The rows below come in pairs that one turn or mirror swaps. Which row does each named row swap with?
k_18: [-10.9  -1.1  11.0  -2.0  12.9  23.0   9.2   8.5   0.8 -17.2 -21.7   2.2
 -10.3   7.8  -0.9  14.8   4.9  14.6  35.3 -29.4   1.7  -4.0 -13.6   6.0
  11.5 -10.0 -13.6  20.7  -2.5]
k_827: [ -9.4 -20.0  -6.1   4.2  42.7  -2.5  30.0 -17.4  18.9   2.4  11.9 -10.9
  -3.8  -6.9   2.8 -18.2 -10.4 -20.2 -12.1  -0.3  -9.9  23.2   1.4   0.3
  28.0  17.8   1.9  -1.9   4.7]
k_116: [ -0.9  23.9   1.4  -9.8  -6.9  -0.2 -17.0 -22.9  14.5  -7.3  10.2  29.0
 -14.8 -13.8 -10.8 -18.1 -16.2   7.6  24.6  15.9 -13.4 -16.8  -8.8  15.2
  11.0  19.3   1.4 -35.7  16.3]
k_982: [  7.5 -24.2 -10.6  12.2  30.6  10.2   3.7   4.2  14.5 -11.1  -9.8 -22.0
  -0.8   1.5  16.7  -8.8 -20.6  -2.8  34.9  -5.0 -25.8  18.6   8.6  -2.1
 -10.4  23.1  31.6  -3.9 -22.4]
k_725: [ 17.9  15.1 -31.6   8.6  -5.5 -25.8  14.1 -10.1  23.3 -23.5  -1.1  15.0
  -3.4  -4.8 -23.0 -13.8   1.8  24.2 -24.5  10.2 -13.1  16.8 -19.0  15.3
  -7.7 -11.9  -4.9  14.3   6.4]
k_817: [  4.9 -13.3 -14.8  -6.0   2.2   6.5   6.8  27.3 -12.0   8.5 -17.2  21.7
  -4.4  17.4 -23.2  10.1 -14.2  21.4  20.3  12.8  -5.7  -4.4  10.2  14.6
  11.1  -4.4 -30.5  10.7  19.3]
k_479: [  7.6 -17.6   4.8   8.5  29.0 -12.6  31.8 -13.3  12.7  -2.9  19.9  -4.5
  -5.4 -15.6   1.1 -17.9 -18.9 -18.9 -14.9 -12.4  -1.8  20.7  -2.2  -0.4
  34.0   8.5   8.5   4.7  -0.8]
k_917: [-10.0 -18.2 -12.2   0.4  50.6  -1.7  27.7 -12.0  13.2   5.0  10.9  -5.5
  -5.0  -0.3   3.6 -28.5  -5.3 -18.0  -7.3  -8.6  -3.5  18.5   4.8 -10.6
  23.5  17.9  -4.8  -0.2   0.3]
k_998: [ 14.4  -0.2  -8.6 -18.9   9.5   7.8   0.4 -23.9  32.1  -0.8  -1.3   5.1
 -21.1  15.6  20.1  -6.1   8.0  -0.6   1.6   5.8   1.6  11.3 -13.9  -4.4
 -30.5  24.3  30.8 -16.4 -22.5]
k_307: [ -5.9  -8.7  -7.7 -16.3  -7.0  19.9  -3.6   2.9  25.1 -18.6   1.4  -9.3
  23.1   1.5  -6.8  32.0   7.7 -15.4  -6.6   5.7  23.9  23.1  15.6 -19.2
  -4.2  13.0 -28.1   4.7  15.5]
k_306: [ -6.3  -2.3  -1.0 -10.8  -6.9  17.5  -7.7   1.3  21.3 -22.9   0.2 -10.9
  19.8  -8.1 -13.2  36.8   8.8 -20.3  -3.7  10.5  24.1  27.3  17.1 -18.1
   0.5   5.0 -23.1   8.8   8.9]
k_832: [  6.3 -23.0  -3.9   5.4  27.9   4.2  -0.6   9.1   3.1 -13.1  -9.9 -34.2
  -7.5  17.1  -3.9 -15.9 -15.3  -1.5  40.8  -6.3 -20.6  26.6  -1.6   2.3
  -5.2  28.2   4.3  -3.1  -1.0]
k_478: [  2.1  -4.7   7.9  -5.4  20.7  12.9  22.2  -0.1  32.0 -13.0  10.2  -3.9
 -13.6   3.0  -7.3   9.8 -10.3 -11.2  29.2  -0.5  -3.1  49.2  10.4  16.3
 -27.7 -20.9   7.9  16.5  -7.2]
k_916: [ -4.3 -17.7  -8.8  -6.2  -5.4 -15.8   3.6  -3.1   0.4 -17.2   2.0  21.0
 -15.8  16.5 -10.1 -12.7  15.2   7.6  -9.4  -8.8 -36.0  14.4 -23.0  19.7
  -0.7  -0.5 -10.7  25.3 -23.7]
k_366: [  1.7  15.3 -15.6   1.0 -11.4  -2.5 -23.7 -10.6  11.1 -21.8  -7.0   3.5
   9.2 -19.7 -41.8   3.5 -21.5  13.5   3.9  28.8 -14.5  11.5   9.5  -7.9
 -12.5  35.6  -9.7 -17.7  16.8]
k_46: [ 22.9   3.6   8.0  -1.5 -10.3   2.7   9.2 -14.6  35.0   6.6  26.0   8.4
  -2.2 -26.0  11.8   2.7 -20.7  -4.4  25.1  20.6   3.9 -10.7  15.3   5.9
  16.2  18.8   4.9 -29.0  15.4]
k_548: [ 19.0   4.3  10.8  14.5 -34.1 -10.4  -5.3 -26.4  -1.8 -13.6  19.9  -3.2
   8.3  -1.2  12.0  12.6  -7.2   1.5 -14.0 -18.1   3.8   6.3   1.2  -3.7
  32.2   6.5 -10.2  -5.2 -17.1]
k_378: [  1.2 -22.8 -13.7  -3.7   2.8  16.7   4.9  -3.7  -3.2 -10.9 -12.9  12.3
  16.9   0.7  16.6  34.1 -16.6  -2.5 -16.1  15.6   2.8  18.1  42.4  -6.8
  -9.6 -15.0  24.4  15.0 -10.1]
k_956: [  3.9   6.4  -9.7  -2.3   9.2  -4.1  -5.0   1.1  -7.8 -19.2  -2.0 -38.4
   4.0  42.2  -6.7 -11.6   2.4   2.3  11.2   3.3  -7.9  22.8   2.0  -7.0
   2.6  21.4 -30.6  15.0   0.0]
k_636: [ -3.3  11.9 -19.5  -1.1   0.8   1.5 -10.9  15.8 -12.1   0.8   2.8  16.6
  -0.5 -31.3  -0.8  -1.0  -1.1  -4.7 -23.2  29.1 -13.1 -11.0  -1.1   3.8
 -16.5  -3.5 -48.1  -6.4   1.3]
k_37: [  7.6   4.1  -3.5 -11.7  -4.2 -12.8  -8.1  -1.9  -6.7  -5.9 -10.0 -38.2
   3.4  36.7  -0.8 -11.1  -6.1   1.5  -1.7   2.4  -3.5   7.6  -4.2 -21.0
   4.8  22.8 -29.2  15.3   7.1]
k_892: [-12.8  -4.6   9.5   0.8  16.6  26.2  10.0  15.9  -5.9 -10.8 -13.8   6.9
 -11.3   4.3  -6.4  10.4   1.9   7.1  34.9 -21.2   2.6   3.5   1.2   2.7
  17.1 -17.9 -18.6  22.0   7.2]
k_828: [  0.9 -13.1 -24.4   3.0 -10.1   6.0   9.9  31.5  -1.1  14.2  -9.1  19.5
   3.3   5.6 -29.2   3.2 -29.3  18.1   8.2  23.8  -8.4  -1.6  17.5   6.1
  11.1  15.9 -21.5   3.7  19.0]
k_422: [ 10.8 -37.9  -0.9  23.3  21.5   7.9  10.0 -11.7   4.3   2.9  13.9  -8.1
   5.1   7.9  19.2  13.3  15.3 -25.4  15.9  -0.2 -18.8   0.2  13.3  26.9
  -9.9  -7.8  -3.9  -3.4 -21.1]
k_105: [ 23.7 -34.4  -1.5  16.2  14.8   2.3   8.7 -10.0  13.9  13.5  17.6  -8.5
   0.3  -6.2  26.8  22.3   8.9 -21.5  12.8   4.5  -9.9  -7.5  25.1  26.4
  -9.4 -11.3  -7.5  -7.1 -14.8]
k_483: [ 17.9  23.7 -33.7  23.5   2.0 -13.3   7.5 -31.1  34.3 -18.8   2.4   4.4
  16.8 -23.0 -21.1   0.7  -3.8  27.5  -8.9  10.4 -10.1  -6.8  -1.6  10.7
   1.5 -16.6  -3.5  -2.7  15.0]
k_249: [-13.5 -14.8  -1.7  -0.7   3.2  11.0  13.0  29.4 -12.2   0.8 -12.5   9.9
  -7.0  15.5 -16.5   5.7  -8.7  11.6  31.2  -9.7  -1.5  -7.5  -3.1   9.4
  19.0 -13.0 -22.9  16.5  18.2]
k_349: [  3.5  20.6   0.8  13.2 -29.2  -1.8 -19.0 -29.8  -6.2 -20.5   7.8   4.2
  17.4  -5.4  -7.9   9.9   7.5  -0.7 -12.3  -2.4   3.7  -2.5   4.7  -6.6
  22.3   7.2 -31.1  -9.9 -20.7]
k_407: [ 17.5 -11.3 -27.9 -14.7  18.4   7.5   2.4   4.9  26.6  12.6  -3.4  10.7
 -19.9  11.0  21.3 -15.5  -1.6   2.5 -10.0  22.2 -14.5   5.2 -18.3   3.6
 -33.1   7.7  17.3 -25.4 -15.4]
k_769: [-10.1   9.9  -6.1   0.7   2.2   4.2 -17.5 -22.2 -15.8 -17.4   0.3   5.7
  11.9  16.1  -7.2  27.8   9.8  11.4 -20.1  13.5  19.6  31.8  25.3   7.3
 -13.6 -25.4   3.4  -2.2   4.7]
k_509: [ -5.0  23.1  -9.5  17.3 -19.4   5.5 -22.1 -17.0 -15.5 -18.6   7.5   5.4
  18.4 -13.4  -9.0   6.6   3.8  -4.6 -16.4   4.4  -6.4  -8.4   4.3  -3.1
   4.9   3.5 -46.0  -2.2 -10.6]
k_741: [-11.6 -23.6  -0.4   3.2  12.3   1.0   3.9 -15.2  -6.1  -9.9  -0.6   0.0
   0.3  24.0   2.6 -10.6  22.8  -1.6   8.7 -13.5 -30.8   2.4 -14.5  24.5
   3.9  -0.5  -9.1  13.8 -35.9]
k_124: [ 16.6   6.7   6.8  -9.2 -13.2   3.9  -2.9 -10.7  31.9   2.1  22.7  31.9
  -8.3 -28.9   7.5   0.1 -20.3  -1.2  23.4  26.2  -7.4 -13.6  12.0  -1.7
  14.2  17.5  -4.5 -29.1  13.2]
k_201: [  8.6  -4.6  -9.4  -8.4   5.3  -3.5  12.7 -35.9  32.9  18.8   8.8 -16.7
   4.8  46.9  -3.1   5.4   4.9   5.2   3.9  14.8 -23.2  -1.4  20.2  10.1
  -6.9  -6.4  14.0  10.9  -7.3]
k_190: [ -0.9 -30.9  -3.6  18.5  18.5   8.3   2.2 -14.9  -5.1  -3.9   8.7  -4.2
   3.7  19.7   9.9   1.4  18.1 -16.5  13.2 -15.2 -27.8   0.9   4.3  27.9
  -5.3  -6.2 -13.1  12.0 -31.9]
k_311: [-16.4  14.6  -3.8  -5.0   0.0  -7.8 -20.2 -27.2 -16.0 -24.2   2.9  12.0
   8.1  21.8  -5.2  20.3   8.6  11.8 -11.2  12.8  20.1  33.3  22.9   9.0
  -6.1  -8.2   1.6  -9.0  -0.7]
k_462: [ -2.5 -14.0 -19.4   5.1 -10.5  13.1   7.1  33.6 -14.3   6.9 -11.6  15.8
  -3.8  11.0 -23.7  10.5 -22.2  17.0  20.4  14.4  -5.6  -0.1  15.1   6.7
  11.3  -6.8 -24.5   9.3  24.1]
k_654: [  9.2 -12.7  -5.3  -8.7   6.9  12.3   1.6  -8.2  -4.1 -10.5 -13.7  15.9
  24.4  -0.2  25.4  33.1 -15.7   6.8 -19.5  16.1  10.1  12.1  39.7  -4.0
  -1.6 -10.7  17.6   8.6 -12.8]
k_520: [ 22.3  11.2   3.5   3.5  -9.7   4.7   1.7 -13.1  27.0   2.0  23.9  22.9
  -4.3 -29.1  16.8   0.6 -23.0  -8.0  22.8  13.8  -1.8 -17.6  18.7  -3.0
  18.3  10.2   8.2 -30.8  10.3]
k_330: [ 23.9   6.7   7.0  -3.1 -10.8  -1.1  -2.9  -6.7  31.8   6.8  18.9  20.5
  -6.1 -27.3  18.0   0.3 -26.0  -2.7  28.9  25.8  -4.2 -16.9   6.7   4.4
  12.0  15.9   2.6 -30.7  15.4]
k_777: [  8.2  -1.2 -32.6 -17.6  23.7  -1.1   3.9  11.3  20.2  -0.2 -12.9  16.8
 -21.4   0.4   9.5 -22.0  -2.8   0.7 -16.0  25.0 -16.3   1.0 -20.9   7.4
 -33.6   6.5  13.8 -18.1  -8.6]
k_627: [  7.3 -23.1  -8.1   4.2  26.6   8.2   2.6   4.3  16.3 -21.2 -18.5 -20.0
  -8.2  -3.4  10.9  -5.7 -20.2   6.5  36.2   0.2 -30.1  24.2  -0.4   4.6
 -12.1  26.1  28.3  -6.4 -10.9]
k_142: [  8.0   3.1 -21.9  -6.9  11.7   1.4  -8.3  25.1   9.9  -2.6  -1.5  16.9
  -6.1 -28.6  -3.6 -13.9  -4.2  -9.5 -17.2  35.7 -15.1  -9.8  -9.3  10.0
 -21.2  -2.6 -37.9 -14.3  10.4]
k_951: [  4.1  -5.2  11.5 -12.1   0.0 -26.8 -19.6 -27.3   4.6 -39.0 -12.0 -10.7
  15.0   3.8   3.1   6.8  -6.4   1.5  14.7   6.7 -35.1 -12.6  14.3   4.6
   7.2 -17.6  12.1  22.5  -2.1]
k_202: [  9.6  -7.4 -29.1 -18.0  18.1   7.5   4.7   5.5  24.9  13.7  -1.9  17.1
 -19.2  11.9   4.8 -18.8   0.8   3.5 -17.3  23.6 -18.2  -0.2 -20.2  11.7
 -41.2  14.4  10.7 -16.7  -3.8]
k_94: [  5.9  18.8  -5.6  -0.4  -7.2  -7.2 -29.2 -21.6  12.6 -49.6 -11.6  -7.1
  14.4 -24.9 -22.3   9.0 -17.0   9.4   4.3  21.1 -16.0  16.3  15.9  -9.1
 -17.2  18.7   5.3  -5.1   7.4]
k_631: [ -2.5  -4.4  -1.6  -9.7  -8.3  17.4  -2.2   7.4  20.5 -21.3   5.4 -12.3
  11.8  -1.5 -14.6  31.3   0.2 -13.8  -4.2   6.0  26.7  35.7  15.4 -21.8
  -6.0   8.2 -24.3   4.5  16.4]
k_196: [-17.5 -17.3 -25.4   3.4  13.0  -5.4 -12.6  24.8  -2.2 -30.7  -6.1   4.3
  14.1   4.0  10.6   1.8  -4.0   2.3  32.8   6.0 -21.7  14.0   2.2  24.8
   5.6 -37.3   2.9  -4.1   4.8]
k_263: [  0.4  21.6   4.0 -11.7 -12.3  -4.9 -15.1 -12.6  13.3  -7.5  10.9  25.8
 -19.5 -15.7  -4.8 -17.3 -15.7  11.5  34.1  14.6  -9.7 -13.4 -14.0   7.2
  15.1  14.5   0.9 -30.8  12.6]
k_28: [-14.9  34.7  -5.8 -13.8   4.4  -2.5  -8.4  -3.4  -3.1  -2.7 -12.5   5.8
  -1.3  -2.9  -0.7 -15.2 -29.2  -4.0  -6.5   6.1 -22.6 -27.8   6.2 -28.6
  30.9  -9.7 -12.7  -6.3   0.4]
k_88: [ 23.2  17.9 -31.6  18.0  -2.4 -23.8  18.8 -14.5  25.7 -17.5   4.3   7.2
   0.9 -12.6 -27.5 -10.1  -5.9  17.6 -23.4  10.5  -9.6  11.9 -15.1  14.5
  -2.4 -13.3  -6.9  12.6   5.1]
k_102: [ -3.8  -2.7 -12.2  -6.0  -4.9  -0.5  -3.7 -20.1  -6.2 -20.2  -3.0  11.5
  22.2  10.9  11.9  31.0   0.9   2.2 -23.4  15.8  19.3  20.8  35.5  -5.6
 -11.9 -19.6  15.6   9.6  -8.3]
k_573: [ 31.5 -26.5   1.2  10.6  13.9   7.1   9.8  -2.9  28.6   8.2  20.4  -8.6
   4.1 -15.1  32.7  11.9  -1.7 -23.0  10.3  19.0   0.1  -0.8  27.0  21.8
  -7.2  -5.8  -2.8 -15.1  -3.8]
k_749: [ 15.6   5.3 -14.6 -11.2  13.7  15.6   5.4 -25.2  32.9  -0.2  -5.6   3.8
 -19.1  15.6  26.9 -13.9   3.5  -3.2   6.9   1.2  -0.9   8.1 -11.0  -2.1
 -27.1  24.5  24.5 -15.4 -20.2]
k_115: [ -2.4   2.6  13.6  -3.6   8.5 -10.7 -23.5 -27.4   4.5 -52.8 -10.9 -15.9
  21.3  -6.3  -7.2  17.6  -8.5  -1.0   7.3   1.5 -32.2 -10.4  12.3   3.4
   9.2  -9.6   8.5  12.1  -2.0]
k_791: [  9.0 -19.9  13.1   5.4  15.2 -10.3  28.5 -12.6  12.8  -5.3  19.6  -3.6
  -3.3 -12.0  10.7  -8.5 -18.3 -15.5  -6.6 -17.6   4.8  17.0  -3.0   1.2
  40.6  11.7   9.0  -1.9   4.6]
k_913: [-14.7 -17.5 -16.5   4.9  16.3  -5.3 -10.4  25.2   1.2 -35.9  -3.7  -1.2
   4.3  -1.6   4.1   5.5  -7.8   6.8  28.8   4.0 -21.1  21.3  -2.2  22.6
  -0.4 -42.7   8.3   1.3   4.4]
k_592: [  1.1  31.2   1.0  -0.5 -11.0   1.3  -9.9 -16.6  16.7  -7.4  11.5  24.3
 -12.4 -18.4  -0.8 -13.6 -16.0  14.0  32.2  15.2  -9.5 -14.6 -11.1   7.9
  17.3  16.1   3.4 -36.3  13.8]
k_715: [ -1.2  11.0  -0.6 -14.7  17.2   6.5  23.3 -23.6  48.6  13.1  10.7  -4.2
  -6.0  35.6  -8.0  10.7 -14.9  -2.8  10.1   8.7  -9.8  20.3  19.7   3.0
 -16.1  -8.1  14.4   2.2 -13.6]
k_259: [  7.8  16.6 -13.7  -2.0 -10.6  -5.8 -21.0 -10.2  13.9 -31.4 -10.4   0.6
   0.9 -19.9 -30.0   7.5 -21.6  11.5   9.4  25.3  -9.3  23.3  15.0 -10.5
 -10.6  40.9  -5.2 -21.9  19.9]
k_84: [ -6.7  26.7   3.4  -1.6   0.0   6.3 -10.2  14.2   3.5 -16.5   0.9  -4.3
  -4.2 -21.3 -24.8  11.6 -36.7  -1.2  -5.6   2.6  11.3  31.6  -7.7  -0.8
  -4.6 -24.4  -7.1 -26.0  13.9]
k_85: [  6.2  -0.3 -10.0 -16.6  21.8  12.5   5.7 -21.8  30.9   0.8  -4.8   8.7
 -22.4  17.4  14.9  -9.3   6.9  -3.8  -3.7   4.5  -3.2  10.3 -11.9  -1.0
 -29.1  26.6  27.2 -19.5 -21.2]
k_203: [ 19.3  -8.1 -23.1 -22.6  15.2  -2.4  -0.5   3.7  28.8   8.6  -5.7  17.5
 -19.9   5.2  16.5 -14.9  -3.8  -1.8 -11.1  29.1 -13.8   3.2 -17.6   2.2
 -37.6  12.6  13.1 -17.6  -8.5]
k_146: [ -4.0  21.1 -16.4  10.9  -8.7   7.3 -12.6   1.9 -13.1 -15.8   3.4  13.8
   8.4 -27.4  -9.7   0.8   3.1  -6.6 -18.0  22.0  -7.4  -8.7  -1.0  -4.2
  -8.9  -0.2 -51.4  -5.7  -0.6]
k_323: [-22.1  43.5   0.8  -9.2   9.8   1.8  -1.3   3.2  16.3  -2.1  -3.1   8.5
  -5.0  -3.1 -12.8  -5.8 -45.6   6.9   0.6   5.8 -16.7  -6.6  -2.3 -10.4
  13.3 -25.4  -2.1 -22.0   3.6]
k_883: [  8.9 -26.3 -18.3   2.6  10.2   8.9  12.7   2.2   9.1  -5.8 -15.6  14.7
  19.3  -6.7  17.9  22.6 -25.9   1.2 -11.7  15.0  -5.9   5.7  39.9  -2.9
  -3.3  -2.8  34.3   9.4 -18.2]
k_914: [-17.3 -16.9 -20.2   7.5  14.1  -3.6 -11.2  29.1  -3.1 -24.5  -8.3  -6.6
   8.9   6.9   1.9   3.3  -0.4   0.7  33.4  12.7 -16.6  19.0  -4.4  26.2
   2.8 -39.2   1.6   1.6  -1.9]
k_562: [ 18.8  26.7 -39.3  27.5   3.2 -19.3  12.3 -22.6  35.9 -20.4  -6.8   1.4
   6.9 -17.6 -23.0  -3.4  -7.1  17.7  -9.7  14.2 -13.7   2.3  -4.7   9.8
   6.2 -13.5  -8.6  -2.8  10.2]

k_725 is swapped with k_791
k_715 is swapped with k_323
k_654 is swapped with k_817
k_636 is swapped with k_105
k_832 is swapped with k_94
k_883 is swapped with k_828
k_249 is swapped with k_102
k_951 is swapped with k_37
k_462 is swapped with k_378
k_422 is swapped with k_146
k_573 is swapped with k_142
k_483 is swapped with k_917
k_28 is swapped with k_201
k_741 is swapped with k_349
k_124 is swapped with k_407
k_84 is swapped with k_478
k_46 is swapped with k_777
k_916 is swapped with k_548
k_190 is swapped with k_509
k_85 is swapped with k_592
k_311 is swapped with k_18
k_956 is swapped with k_115

